In the data rows, the value 128 means zero.
A hidden rule labels the rows of this table. It goes by one to three of the table's principal directions, not those with the most spread.
[117 159 146 158 165 147 164 184 185  99 137  98 132 148 143 105 154 132 131 157 188 137 126 137 104 105 136 165 100  85 136 133] M
[104 140 194 139 170 165 190  87 173  80 123  91  94 177 145 189 127 136 150 109 203 154 115 186  86  63 173 179 104  95  95 112] O
[ 50 126 162 132 141 152 127 132 120  59 170 113 129 111 141 148 131 120  87 119 148 180  68  78 133 103 141 159 154 118  89 157] L
[114  94 132 155 153 142 126 201 182 153 136 125 159 138 127 106 174 122  65 118  96 180  68 112 129 135 125 138 154 113 174 185] O
[ 20  76 156 161 146 143 169 197 125   0 185  67 140 160 192 146 117  91  94 121 218 204   2  41 146 119 170 185 173 105 137 205] L
[122 147 112 121  86 127  53 171 120 138 163 173 173  96 121  29 155 117  68 153  67 160 132  67 157 163  88  93 144 138 148 162] R
[ 68  56 192 129 180 124 215 125  93 106 166 132 103 134 116 215 114 128 131  91 128 187  47 112 169 129 191 148 181 146 134 182] M
[139 113  92 121  99  83 123 118  58 149 122 142 112  91 134 161  80 131 165 109  96  82 148 103 156 155 119 124 142 159 125 101] A
[165 148 123 127  81  99  94  82  40 155 129 186 113  99 113 148  74 137 170 120  88  79 172 126 144 122 105 126 100 148 101  81] L
[209 136  47 133  69 104  50 168 146 202  85 146 154 143 132  12 149 129 129 162  81  94 187 161 125 198  94  81 119 138 200 111] R
[142 122  91 125  88 116  88 123 134 154  93 112 114 130 145 106 117 136 134 106 112 112 153 160 113 152 117 133 142 119 151 103] B
[142 130 134 131 149 134 126 133 139 146 136 145 143 121 118 146 144 134 112 133 109 127 125 118 127 104 110 132 115 137 111 127] O
[135 126 118 167 154 117 129 167  85 122 123 117 132  98  94 134 101 127 133 128 135  74 134 129 116 101 123 139 130 110 129 115] O
[133 159 153 123 110 124 142 138 125 116 162 163 125 142 143 105 124 137 159 158 150 140 143 106 147 134 112 146  85 113 129 132] A
[ 85 177 217  91 112 164 133 109 182  95 183 164 149 141 170 137 148 113  92 110 129 209 124  66 131  78  95 162  85 114  85 165] B
[123 140  79 177 116 106 127 148  70  72 115  85 101 107 121 118  75 141 172 143 195  48 140 149 112 115 133 152 131  80 129  74] A
[191 123  84 121 120 127 112 102 166 160  74 106 134 169 141 109 145 123 143 139 131 100 165 185 102 144 136  92 116 153 148  99] L
[171 103  40  95 107 128  29 148 191 229  58 105 167 111 124  55 187 114  57 116  30 125 158 146 105 196  96  61 175 174 171 139] B
[ 78 130 191 133 124 121 171 101  36  75 176 161  80 118 106 166  70 144 183 127 168 137 103 117 158 119 155 168 118 100 103 132] M
[108 159 138  90  84 120  82 115 111 176 155 187 125  79 133 110 135 141 111 119  50 162 149  81 160 164  93 128 129 149 107 133] M
[140 160 120 141 132 145 120 155 189 145 102 102 123 143 130  84 153 140 128 140 152 120 154 173  90 125 117 145 105  82 148 114] F
[143 137 133 125 126 134 113 141  99 109 159 164 152 135 101  85 133 123 129 178 140 125 123  97 146 133 105 106  98 126 128 151] B
[110 104  99 110 132 123 116 160 143 133 129 108 139 119 152 132 141 122 113 129 120 140 105  85 138 159 111 136 144 145 133 153] A
[146 114  74 115  89 113  77 123  99 163 100 134 125 119 122  98 122 126 137 137  98 108 128 127 135 188 114 101 134 144 146 128] L
[152 154 118 136  99 123  95 138 116 149 120 147 118 131 117  61 127 141 147 152 122 116 169 162 124 155 126 122 115 113 151 108] M
[134 162 108 113  70 109  58 114  65 164 146 192 133  73 116 100 111 134 125 138  59 115 153  80 158 158  85 114 114 149 103 114] R
[121 172 151 135 155 152 133 150 159 120 140 126 138 121 108  92 154 131 116 158 149 132 146 132 110 108 123 130 103 103 115 132] O
[142 139 141 102 109 145 113 105 153 143 125 148 137 159 119  77 156 121 123 150 122 160 136 144 130 160 132  90 114 134 146 153] O
[126  79 128 110 100 112 103 185 113 159 170 188 164 143 141  82 150 115  99 143  67 197  78  55 190 200 107 113 145 163 184 209] M
[ 87 109 153 123 116  98 146 105  14  92 173 162 107  79 111 196  57 131 156 101 119 108 108  68 172 112 121 149 143 136  91 127] B
[146 147 155 137 104  96 158  61  53 143 123 161  69 106 120 213  50 161 205  84 125  71 177 171 131  85 131 171 105 114  92  50] O
[151 153 135 151 147 131 142 140 131 124 138 140 133 128 110 122 131 142 139 152 147 103 146 143 120  94 118 136  99 107 122 106] O
[158 165 121 119 112 125 120 106 189 175 106 131 120 130 171 143 147 147 130 108 100 130 179 158 109 112 115 148 110 138 113  77] L
[100  87 133 115 128 118 150  85  87 115 119 111  93 125 128 197  90 132 151  88 135 124 100 137 134 130 151 142 158 134 115 124] F
[ 63 133 174 152 149 167 161 197 188  72 158 100 143 158 119  55 170 110  86 151 185 201  61 114 122 142 153 133 138  59 178 213] F
[134 141  96 116 137 142  84 163 161 163 122 128 154 108 114  80 172 129  92 159 101 132 130 109 121 155  96 111 123 132 129 146] O
[117 126 138 145 141 132 142 136 131 101 133 113 129 136 141 143 125 121 124 123 148 133 114 125 121 107 143 143 131 127 121 127] L
[124 133 165 110 109 117 142  74  72 108 154 166 116 120 123 170  88 127 153 110 122 124 140 110 151 103 127 127 118 143  96 116] B
[118  66  89 120 118 113 114 154  95 102 120  99 135 147 142 115 111 109 132 131 144 128  90 103 144 176 137 117 163 148 163 162] A
[ 81 137 180 180 148 130 183 151  77  28 183 124 101 138 139 171  80 143 165 136 217 127  86 112 133  64 149 209 106  71 102 117] R
[146 130 136 123 114 136 127 115 162 147 118 138 133 155 140 125 142 125 124 121 120 147 127 145 122 129 125 122 114 126 141 134] F
[100  54 130 118 160 130 168 126 125  88 120  79 116 170 147 167 122 112 135 113 168 157  72 135 134 150 180 131 174 153 147 164] L
[162 160  83 147 112 124 105 108 113 130  76  93 104 120 101 103  99 140 168 137 167  42 183 195  83 116 118 122 106  85 128  66] B
[161 108  77 159 127  87 136 144  32 100 119 118 128 108  93 121  72 120 176 154 158  35 146 127 143 136 134  98 135 134 144 100] B
[175 121 103 137 107 108  94 112  86 144 107 141 143 117 112 123  99 118 130 114  98  76 168 142 123 111 114  99 132 150 131  97] B
[164 166 125 141 107 124 115  84 103 154 113 157 100 122 102 125 111 156 166 138 124  89 169 184 116 115 125 128  95 109 113  72] M
[196 145  82 119  95 103  96 107  99 164  93 142 128 133 115  79 112 128 169 154 116  67 201 167 126 161 121  81 109 153 147  85] R
[ 64 185 222 158 123 160 132 148 113  40 219 176 143 120 146 127 123 125  97 139 158 193  88  57 140  52 115 193  88  85  74 151] L
[ 89 158 165 145 158 155 161 146 169  85 147 103 121 139 143 126 149 129 121 143 178 161 110 129 111 102 153 160 116  99 110 136] R
[159 146 127 146 121 113 101 141  81 134 143 163 144 101 101 108 105 133 129 137 105  87 169 121 133  97 100 124 114 129 120 101] O
[151 142  88 116 112 128 121 133 221 168  83  88 122 149 173 103 163 139 126 118 126 132 163 171 101 152 122 130 131 121 156 102] B
[112 152 104 114 115 126  73 183 141 179 148 159 165  60 109  73 163 127  67 137  50 141 134  60 147 159  72 107 141 132 132 159] F
[138 168 135 130 106 109 127  63  61 138 102 133  74  96 112 166  68 145 193 105 131  66 193 178 111 111 145 143 111 125  85  52] R
[145 136 128 128  97 126 104 130 125 131 141 161 144 148 152 109 134 119 126 143 114 149 120 104 143 142 117 125 105 144 133 138] L
[ 72 135 176 154 156 139 138 161  94  72 180 137 147  96 122 143 121 109  88 122 130 159  88  67 141  86 141 150 145 129  96 158] R
[215 160  58 103  86 102  84 123 140 199  91 153 140 134 133  68 141 136 167 173 101  72 208 147 131 182  87  83  83 157 151  89] A
[154 195 167 153 137 139 141  85 115 118 136 157 126 110 106 166 107 136 146 128 141  84 172 148 102  40 113 143  69 107  68  71] B
[165  87 105 120 129 111 143 102  79 123 110 128 121 160 111 142 102 122 174 146 152  93 124 148 141 152 146  97 123 154 144 127] A
[ 97 135 145 134 158 140 131 118 114 101 136 109 117 101 123 173 117 134 118 113 140 121 122 123 111  83 132 161 136 124  79 109] L
[ 98 157 157 129 115 134 142  82 129 120 137 135  89 111 135 170 113 154 140 100 131 139 131 149 122  99 135 164 125  99  93  93] O
[ 60 100 160 121 134 131 155 135 115  66 173 118 131 117 150 164 116 116 101 102 142 174  70  67 154 114 137 149 166 125 116 167] B
[ 87 112 152 148 166 148 155 146 137  52 148  86 130 148 147 147 129 118 112 130 187 153  89 119 115  88 158 160 146 117 111 140] L
[164  89  93 107 159 119 132 100 115 144 111 122 147 132 125 184 133 118 131 137 114  99 121 114 137 127 126  97 132 193 104 122] A
[ 90 117 181 100 127 127 172 120 109 120 187 182 132 121 114 148 131 126 125 131 111 183  82  67 182 147 125 117 127 132 130 188] F
[122  86 102 158 135  94 160 157  89 112 117  96 107 123 138 161  87 132 158 105 147  94 116 137 137 135 153 151 164 124 156 112] O
[152 166 120 140 148 150 117 109 167 122 110 110 138 130 120 121 151 132 114 145 147 104 158 163  90  83 124 121 106 120  98  90] L
[164 189 137 143  69 113  88 123 104 154 132 180 133 106 116  70 105 133 138 126  93  98 199 141 126 114  95 119  95 105 137  91] F
[197 166 135 136 145 163 135 106 252 153  79 102 151 200 148  85 191 120 112 145 150 138 181 219  70  96 150  96  92 130 146 101] R
[164 115  87 131 132 123 126 116 134 134  90  99 123 152 127 131 126 129 153 142 155  88 138 166 109 137 132 114 119 131 138 106] B
[126 144 143 107  67 129  97 153 164 106 162 154 150 166 187  59 137 120 117 136 133 181 141  89 145 145  92 145 108 114 159 154] A
[163 183  99 105  90 124  81 118 205 231  77 132 120 107 160  96 164 142 118 105  54 129 208 168 100 160 106 124 117 143 133  84] M
[ 51 110 178 156 174 132 193 151  85  57 167 104  98 114 129 192  97 128 142 114 181 150  66  98 140 102 173 185 149 106 103 151] M
[ 89  88 171 155 144 113 217 118  73  34 158 102  78 170 155 203  63 139 200 113 228 128  85 140 143  96 180 194 133  96 128 120] A
Here are more rows. What is the label of each one?
[187 167  92 137 143 132 103  89 133 183  50  97 110 109  82 118 123 135 154 128 123  39 213 223  68 112 135  96 110 126 113  57] O
[118 108  99 167 147 107 154 157  91  98 119  88 108 109 120 161  88 141 155 118 169  70 117 138 120 106 132 161 144  94 133 100] F
[120 105 156 172 126 137 148 204 152  81 147 116 137 193 147  66 130 121 129 143 187 166  93 142 124 129 145 164 123  73 198 171] O
[103  82 139 141 148 113 182 113  97 111 117  99  90 129 116 192  89 138 157  87 153 113 102 159 130 118 164 148 165 111 141 123] F
[106  54 134 103 142 105 195 111 108 105 146 118 107 160 160 212 105 131 164 107 153 153  72 102 170 151 152 147 153 155 140 156] B
[ 72 120 172 142 124 110 166 116  44  74 175 146  86 107 142 196  69 141 169 108 152 140  94  93 161 112 154 188 136 122  93 120] R
[108  99 131 145 175 140 130 173 144 105 135  96 157 124 122 122 150 111  79 126 129 144 101 112 120 108 143 126 167 140 133 155] R
[161 154 122 140 175 165 141 172 255 163  71  67 152 166 117  60 197 115  96 143 155 127 164 201  62 121 138 102 114  94 174 140] F
[156 147 140 122 139 133 168  77 178 136 100 106  92 170 171 187 127 150 177 117 167 121 162 190  99  99 149 166  92 130 103  71] L
[126 108  76 107  94 110  96 104 112 126 100 100 124 117 157 145 108 117 132 106 119 105 129 113 128 155 119 117 152 152 123 112] A
[132  70 176 153 164 142 189 174 162  91 164 138 153 216 152 131 155 113 119 146 168 201  52 121 151 123 167 142 125 132 180 198] M
[ 68 151 199 136 121 149 156 112 116  52 187 148 122 139 159 163 115 120 122 121 165 188  77  79 143  88 144 172 110 110  87 151] L
[131 170 135 123 149 154 104 130 176 180 112 135 140  99  96  95 178 130  88 139  85 140 149 146 106 131 124 102 123 129 114 131] M
[122  59  67  78  68  95  64 153  88 191 127 160 133 118 124  51 140 124 114 137  45 170 101  89 191 255 118  71 192 177 202 191] M
[108 103 169  99 128 144 122 144 157 137 173 171 156 154 150 113 171 117  85 135  89 224  82  77 165 154 127 125 136 163 139 196] R
[124 121 151 133 138 144  85 185 164 175 157 173 176 118 116  55 194 117  42 138  40 208 109 100 148 154 130 100 161 161 159 185] M
[126 137 130 118 154 151  91 154 129 134 159 159 179 107  95  80 178 110  67 174  90 158 107  75 145 138 115  81 130 165 111 173] R
[142 180 166 159 128 129 115 131  95 109 150 158 137 107 118 121 104 128 130 130 127 102 176 127 115  62 117 149  96 118  93  91] R
[138 109 136 124 153 128 144  93 113 152 114 132 111 129 107 160 131 135 136 121 108 130 128 165 130 132 167 110 148 161 118 116] M
[209 116  86  97  83  93 121  67 111 192  87 158 116 151 132 139 106 138 184 124  96  79 187 172 141 163 115  85 107 166 150  85] B
[189 125  65  94 104 115  80 102 163 220  79 138 133 123 125 104 157 143 125 130  64 103 177 165 122 174 100  84 131 162 146  98] O
[121 165 159 154 122 124 133 152 110 112 161 157 135 112 139 123 117 126 129 132 124 134 139 100 136 100 124 154 106 121 113 120] R
[165  97  95 120 115 107 150 115 141 147  89 105 117 163 146 147 112 127 167 114 145  97 142 162 123 148 131 119 126 131 164 115] B
[144 114 167 168 202 175 177 165 225 109 117  91 160 201 125 118 191 110  89 146 177 171  86 176  87  82 171 128 116 111 155 167] M
[128 137 189 128 119 138 162 104 162  94 146 135 121 174 168 160 113 131 140  95 160 157 141 145 117  67 128 172 103 103 123 117] B
[125 117 189 122 129 120 167  97  40  62 196 188 128 148 117 169  80 125 170 147 165 133 109  82 173  90 128 140  94 139  98 142] A
[192 140  11 104  99 134  36 167 245 213  55  86 170 139 159  25 209 127  80 160  83 112 174 154  92 197  79  78 130 147 175 115] A
[123 107 100 141 161 118 140 150 117 125 120 100 134 100 109 143 127 128 116 126 127  98 122 124 128 122 135 116 161 137 128 122] O
[ 90 115 134 113 129 114 149  98  95 110 134 114 104  93 140 203  92 131 140  87 126 117 118 102 138 112 130 152 150 137  91 113] B
[116  34  81  98 146 135 117 166 178 136  99  74 159 168 147 114 169 100  81 119 121 170  61 108 132 191 134  95 186 159 185 204] B
[ 97 110 140 125 115 126 133 122 102  90 146 125 123 137 145 136 112 117 130 122 143 153  97 104 144 139 146 135 144 135 127 147] L
[178 130  86 115  98 108  82 158 152 203 107 152 147 125 131  60 154 133 118 139  66 122 176 140 136 180 102  96 133 151 173 124] M
[ 97 174 131 123 121 155  90 138 165 116 128 110 135 109 139  86 156 121  91 136 128 151 138 116 103 126 120 133 125 114 105 129] L
[ 94 122  93  89 101 141  80 121 177 153  92  87 122 117 150  98 156 120  92 105 102 160 122 128 110 182 123 116 165 132 137 147] B
A new table starts here. A hidden rule labels the rows of this table. It goes by one to three of the table's principal directions, not those with the most spread.
[190 172 126  63 177 185 165  85 150  99  93 169 178 170 107 192 143 142 203 145 186 121  85 184  47 149 154 127 217  88 186 101] 6
[174 131 152  91  93 174 138  97 157 223  80 178 112 127  92 149 123  82 114 161 133 144 146 194  80 114 118 116 113  98 117 146] 4
[110 124  99 141 134  98 116 112 108 141 126 116  85 118 136  92 118 147 162 103 138 156 108 116 147 155  74 160 127 147 115 121] 4
[206 154 168  89 110 136 126  84 152 228  79 156 164 127 112 154 126  78 119 152 142 138 189 216  61 106 130  83 117  56 147 127] 3
[134  97 178  98  70 148 127 158 151 186 107 147 124 126  98 150 120  55  59 163 118 117 175 151 136  76 159 107  74 125 119 172] 2
[130 132 109 115 118 101 143 118 115 156 116 117 113 129 129  98 121 125 166 107 115 138 105 107 147 151 120 145 146 104 103 140] 1
[172 138 153  90 121 118 110 105 149 147 110 134 159 137 113 148 110  85 124 134 165 128 169 176  98 113 133  82 114  92 157 126] 1
[157 151 141 102 149 204 179 145 153  74 135 150 177 154 119 196 162 137 133 159 118  96 110 139  94 116 200 135 187 105 155 114] 6
[136 113 151  63 116  84 126 147 113 169  69 147 159 156 123 126 131  98 140 156 160 105 123 142 100 121 147  97 162 112 155 144] 6
[133 103 165  47  94  99 128 140 130 154  86 145 155 153 101 146 108  82 109 152 182 110 143 133 109 102 166 108 143 123 175 155] 2
[145 117 124 151  96 112 106 128 143 171 131 123  81 106 139  99 115  99 103 126 101 150 172 158 145 126  74 118  85 123  91 116] 2
[126 111 140 122  78 131 150 136 138 171 133 116  95 118 112 122 109  94 104 113 100 138 148 108 176 107 143 162  95 120  98 168] 6
[117 111 140 102  99 120 135 126 126 161 107 142 123 132 111 121 111 117 113 133 137 125 120 113 129 122 145 130 128 134 128 158] 5
[ 52  86  77 208 115   0  61 166  82  95 173  59  64  96 189   6  97 158 117  71  90 137 131  46 229 164  47 114  80 183  66 115] 1
[118 135  87 115 154 107 135 125  99 136 102 128 104 139 136  95 145 144 208 118 130 139  65 118 130 175  87 151 173 123 105 119] 2
[111 129 117 158 138 100 113 135 108 124 143 109 127 113 149 103 135 146 123 121 113 133 137 111 135 135 110 127 121 134 119 112] 3
[133 162  79 179 158 158 176 108 123  95 160 118 112 122 157 114 148 203 180  94  73 137  76  95 140 172 123 183 185 118  93 101] 3
[137 155 113 122 173 129 131 105 105 140 108 131 140 133 131 133 154 149 187 129 150 143 103 150  94 149 103 146 159 113 146 108] 5
[110 131  97 114 184  85 111 146  92  69 111 137 151 150 163 111 157 182 177 150 167 113  83 124  79 172  99 114 216 152 170  64] 2
[105 143 124  73 180 114 131  96  90 109  91 141 178 157 103 145 133 161 196 125 211 124  58 108  83 151 151 138 184 135 191 142] 5
[103 114 104 142 138  49  84 135  91 147 110 114 107 120 157  66 126 139 151 120 137 137 120 121 135 157  64 107 125 143 114 110] 5
[ 96 115 138 119 168  71  66 155 104  56 133 115 178 139 144 126 132 132 114 148 188 103 142 126 104 124 123  64 125 161 187  97] 1
[137 134 143 115 141  79 123 127 105 157  95 125 170 142 146 121 133 140 146 125 143 111 129 135 112 124 141 107 151 112 151 136] 3
[161 127 151 113  75 130 142 125 159 168 136 114 132 121 110 130 102  69  96 115  94 125 174 129 159 103 164 108  87  78  96 164] 1
[126 121 130 125 131 110 117 145 112 163 101 132 120 128 137 115 147 115 138 145 123 129 129 148 122 129 102 122 127 126 118 123] 4
[126 107 146 111 109  69  96 143 116 165 101 124 131 128 138 104 118 100 109 138 144 123 161 142 128 115 109  95 111 129 138 131] 1
[165 129 180  48 121  91 124 124 127 176  66 145 197 161 112 161 121  85 130 151 190 103 158 171  83  94 172  84 147  92 194 151] 1
[168 151 160 119 114 255 194 120 185 107 152 169 157 134  90 219 145 123  81 163  98 112 136 149  92  92 217 151 142 107 139 139] 5
[129 100 174  70 120  99  85 158 132 123  97 143 164 148 113 156 122  73  87 174 195 106 173 168  95  90 139  71 111 143 191 126] 2
[141 152  91 151 157 150 128 100 144  63 171 107 108 122 132 130 119 146 167  95 132 151 117 127 142 157  97 147 132 124 122  93] 6
[155 129 168  32 144  60 100 124 106 160  50 157 219 167 122 143 131 101 144 173 217  95 140 171  37 121 156  48 184  95 215 118] 3
[ 78 100 112 184 101 110 125 155 125  95 173  98  84 112 144  90 105 149  95  91  83 125 119  62 210 127 127 152  89 173  82 154] 3
[111 130  76 123 144 106 149 126  99 129 115 122  82 135 142  89 140 161 206 107 122 147  63 100 145 179  82 184 185 135 103 112] 2
[173 160 138 112 147 196 159 111 156 120 124 151 157 141 114 181 150 124 144 147 126 123 127 171  86 122 157 129 155  94 143 115] 1
[182 142 148  80 113 110 113 101 140 190  94 142 153 127 115 132 123  76 125 152 153 139 178 186  72 124 116  80 127  70 147 109] 1
[161 133 140 137 117 160 116 125 158 134 134 151 127 117 131 144 134 111  86 161 117 130 173 177  87 119 114  94 118 117 130  92] 4
[144 121 159  66 114  76 109 113 105 234  50 148 148 139 110 118 125  82 146 148 173 133 141 168  90 117 115  99 123 100 150 158] 5
[122 125 123  84 149 174 150 145 128 101 103 167 133 154 110 161 156 134 155 170 155 115  76 137  86 141 141 142 186 143 151 115] 2
[126 130 127 155 116 137 152 145 138 102 166  94 122 123 136 133 124 126 120  97  85 123 139  96 188 113 157 156 108 120 102 148] 1
[146 148 152 104 158 181 133 110 146  89 123 170 193 145 111 186 141 149 107 169 169 105 124 158  45 119 176  91 165 127 189 106] 5
[112 117 129 126 125  91 136 161 114 106 130 111 143 140 148 116 131 139 129 121 116 103 120  95 155 125 153 128 151 133 130 135] 1
[159 135 158 104 128 169 103 102 166 108 135 151 155 128  98 176 112  95  87 153 177 132 174 180  78 103 138  84  99 124 175 112] 2
[ 74 101 109 189 132  70  90 147 104  93 152 106  99 116 165  76 110 177 109  99 120 123 116  85 175 139  93 123 103 191 112 127] 5
[168 151 179  42 139 180 159 111 148 129  92 161 217 166  77 211 136  91 135 161 185  99 125 159  66  94 222 102 159  83 196 160] 1
[ 57 110  91 161 172  98 101 156  87  47 149 113 111 131 152  98 140 188 152 120 148 122  70  74 148 160  96 146 150 200 137 107] 4
[140 158 115 120 181 229 176 115 136  87 124 170 136 146 115 192 174 177 171 158 141 130  70 153  71 142 143 182 198 140 159  98] 4
[ 96 118  67 182 128  95 124 139 113  92 161 108  66 112 169  60 123 181 149  98  83 141  91  79 169 181  71 154 152 158  74  93] 6
[145 137 102 148 138 163 139 131 137 134 126 142  89 122 141 124 153 136 152 141  95 142 113 157 118 151  85 148 147 124  94  95] 2
[113  76 185 130  43 118  94 161 154 193 128 130  99 104 104 124  93  47  10 149 111 125 213 138 169  61 139  94  15 150 105 182] 4
[108 115 120 126 149  72  89 137 102 121 107 129 131 134 148 100 129 144 141 135 162 124 120 134 112 143  90  99 139 154 149 107] 5
[135 121 141  65 142  94  95 125 113 142  82 155 158 144 119 132 135 106 136 173 199 125 135 166  56 135 109  84 161 126 185  98] 2
[130 149 115 123 172 164 130  97 133  74 135 142 148 142 114 156 129 161 163 123 169 130  87 134  97 147 133 130 155 139 160 114] 5
[164 168 115 115 173 136 134 110 130  81 139 121 181 139 138 147 148 141 168 132 141 122 128 146  82 150 142 101 176  82 157  81] 1
[ 56  71 120 192  90  65  62 165 113 133 152  99  55  98 144  56  94 116  71 104 106 137 145  87 215 121  67 113  27 202  72 159] 4
[148 135 124 104 148 111 120 131 121 131 108 128 130 138 138 134 144 118 159 141 155 136 139 163 104 135  97 130 153 117 153  95] 6
[179 158 146 103 160 189 138 129 151 112 113 163 181 144 124 185 169 115 129 183 136 109 143 196  47 121 152  88 166  91 160  85] 6
[ 77 100 122 143 142  46  76 160  84 118 118 108 126 125 155  82 130 140 123 128 150 120 126 104 144 135  90 102 113 171 137 121] 5
[117 142 100 192 127 184 165 127 144  87 184 121 106 109 141 125 135 176 112 108  55 129 105  85 158 142 148 162 132 134  78 123] 3
Here are more rows. What is the label of each one?
[121 127 113 123 109  98 143 108 121 148 131  98 103 128 118 100  98 120 165  74 122 144 107  89 187 138 128 162 114 114 100 171] >> 1
[158 138 134  83 128 128 113  97 144 131 119 134 140 133 102 141 110  90 141 133 175 143 148 160  97 131 119 102 124 100 155 117] >> 6
[130 144 126 210 111 198 157 116 158 115 200 101  96  91 127 145 123 143  85  91  53 147 158 106 188 104 146 179  63 129  78 147] >> 3
[154 128 165 153  93 173 138 151 167 130 168 112 136 109 122 165 131  79  53 139  77 122 207 147 155  75 167 118  65 104 111 138] >> 1
[154 123 169 122 107 145 104 130 148 172 117 148 141 114 119 153 133  84  64 170 134 131 200 187  86  89 125  88  86 118 147 116] >> 5
[ 77 117 104 180 169 139  99 161 115  35 165 130 122 122 156 121 152 183 108 148 126 114 103 107 120 146 106 117 138 194 135  82] >> 4
[153 132 124 119 120 111 117 109 135 164 107 131 117 129 127 113 115 107 148 118 131 137 133 155 127 137 102 108 118 106 112 133] >> 1
[194 159 181  55 131 185 174  97 155 171  76 177 211 163  92 208 138 108 134 162 163 102 133 184  49  95 214 107 175  70 187 154] >> 3
[126 138 126 172 127 142 132 112 135 132 157 101 114 112 126 127 117 129 129  87  98 141 135 115 178 117 130 148  76 124  96 159] >> 3
[176 145 138  97 135 137 129 120 149 123 122 125 147 138 123 156 132  93 144 136 147 132 162 174 107 120 126 113 136  90 151 104] >> 6
[140 122 157  88 121  99 113 137 126 138 110 128 165 137 123 142 125  97 107 150 163 117 166 146 102 106 147  96 129 114 171 124] >> 1
[136 154 114 102 164 159 151  98 121 112 116 145 148 142 112 152 141 155 178 132 160 137  84 131  85 151 137 152 180 118 157 115] >> 5
[178 143 175  47 120 194 164  98 154 185  69 189 171 156  79 202 135  97 128 175 179 121 129 189  48  99 180 127 163  97 184 151] >> 4
[155 135 133 129  89 172 151  96 160 184 128 139  97 115  97 133 106  97 119 113  98 148 134 140 144 122 134 142  91  99  84 165] >> 5
[144 128 127 143 119 136 121 132 144 127 143 121 109 119 135 128 126 112 113 128 112 136 158 148 138 122 108 124 107 123 115 112] >> 6
[118 108 139 110 124  90  81 119 121 158  94 140 120 132 116 111 107 101 126 132 174 133 133 153 120 125  93  89  93 147 138 145] >> 4
[ 96  98 132 118 103  98 108 141 112 161 111 136 102 120 121 100 118 115 105 141 137 134 127 111 135 127 109 127 109 155 120 144] >> 4
[137 120 123  67 117  59 131 128  95 209  56 137 127 146 130  90 132 106 184 136 150 130 103 136 110 150 104 125 174  98 127 139] >> 6
[122 142 134  82 140 198 197 124 130 103 121 149 156 155  92 185 145 147 160 135 141 114  65  95 116 124 206 188 188 123 155 161] >> 4
[159 158 147 117 155 217 180 134 154  82 145 137 173 146 112 208 161 131 135 144 118 109 123 145 110 103 197 154 156 104 154 128] >> 1
[ 71 116 102 190 141 148 139 155 113  63 172 128 109 116 154 112 141 203 101 127  89 115  88  66 147 145 137 159 149 188 110 113] >> 5
[124 145  89 158 167 158 157 140 134  24 174 117 127 137 156 139 146 190 159 115 109 117  88  99 135 159 136 160 190 144 132  81] >> 6
[133 119 133 132  94 142 138 123 137 183 117 142  97 115 119 118 121 113 106 134 102 140 138 135 133 122 119 139 109 124  98 145] >> 5
[128 104 141 105  73  75 109 116 131 197 107 115 104 121 109  90  81  75 113 102 133 138 151 119 169 118 118 109  74 114 100 180] >> 1
[118 110 136 140 105 133 105 139 141 133 147 119  98 110 118 124 116  93  87 133 123 142 165 134 150 110 108 123  72 143 114 131] >> 2
[183 150 173  88 108 218 193 111 154 225  74 183 153 142  92 195 156 102 125 168 107 121 127 186  76  92 187 152 148  80 129 169] >> 5
[146 158  99 159 143 150 152  87 133 125 153 113 107 116 132 123 124 158 168  88 107 155 112 121 143 151 111 170 135 109 105 121] >> 3
[ 20  84  74 228 139  61  79 176  86  42 193  73  56 100 175  44 114 189 114  78  93 132  90  30 234 157  66 152  81 229  75 125] >> 4
[135 140 119 113 140 153 138 112 135 111 135 123 126 133 108 144 127 117 159 117 141 139 111 128 134 135 130 144 128 116 128 133] >> 6
